Named turns come first, each shown by rows before and after it. Which turns, in which order, take the first row of each pair that follows to the second? Write the first one first, as in the answered first pair.
turn H:
[15 11 -1  1 17  6 -3 12]  ->  [ 13  -5  -8 -17   2 -20   0  -2]
[ 1 -8 -5  3 17 -9  5 -9]  ->  [ -3  -2   0 -11 -19   2   7   2]
[-21 -15   0   3 -10  -4  -1 -20]  ->  [-20   0   7  13 -10  21  -1  -5]
turn D:
[-15  -7  -4  -3   2  -5  -8 -11]  ->  [-13   4   1   5   7  14  -9   0]
[ -2  -3  -4 -21 -27 -14   1  11]  ->  [ -1  -5  -8   9  31 -16  -4   1]
[ 7 20  8  4 11 17 -3 23]  ->  [  6  -2  -3 -26 -15 -19  -1   2]
turn S:
[  7  -1   1 -11 -10 -15  -2   3]  ->  [ 10   3   1   3  13 -15  -3   2]
[ -4  19   7   3 -12  13   7  10]  ->  [  8  17   2 -11 -12  -4   8  11]
[-2  4  1  3 -3  8 -4  5]  ->  [ 2  2  0 -3 -9  4 -4  5]
turn Q:
[ 9 -1 -1  2 11 -8 -6  2]  ->  [  9  -5  -1  -5   1 -12  -5  -1]
[11 10 -1 -2 12  6  1  9]  ->  [10  1 -4 -1 18 -7  0 -2]
[13 15  3 11 21  9 -1 17]  ->  [  7  -6  -3   7  28 -17  -1  -5]
turn V:
[ 5 12  4  2  0 13 -6 16]  ->  [ 7 11  2 -6 -4  8 -6 17]
[-3  7  2 -2 -5  3  0  2]  ->  [-3  7  1 -1 -4  2  0  3]
[ 14   5  -9  -8  -9 -13   2  10]  ->  [  2  -1 -10  -7 -21 -12   3   3]
Then:
Between the rows of a pair lie 2 to 3 turns.
[-11  -8   4  31  17   4  -3  -6]  ->  [ -3 -22  -5  -4  -9 -28   0 -15]
H then S
[-14  -2   4  15  17   4   4 -15]  ->  [ 15  14   1 -19  -8  -8   8   6]
V then D then S
[  6  15   0  14  31  20 -13   6]  ->  [  5  -3  -8   7  39  -6 -12 -12]
H then H then H
[ 21  -1   1  -4  34 -19  -2   2]  ->  [-30 -22   6   8   1   1  -3 -21]
S then Q then S
[ -3  11  -1  -8 -26  12  -2   9]  ->  [-16   6   2  17  -2  22  -4   1]
H then S
[ 16   4  -3 -22 -11 -17   3   6]  ->  [-19 -12   4  -5 -24   0   1 -11]
V then V
[ 4 15  6  6  5 18  0 11]  ->  [-5 10  7  4 -9 22  0  6]
S then Q then S
[ 1  6 13  0 -5 29 -7 16]  ->  [ -7  -3  12  -8 -23  23  -7   8]
S then V then V
[ -4  11   4  -3 -29  25   1  11]  ->  [27 21 -1  0 19  5 -2 16]
S then H
[  4 -10  -8 -25 -27 -28   2 -11]  ->  [15 23  2 20 27 18 -4 17]
H then S then Q
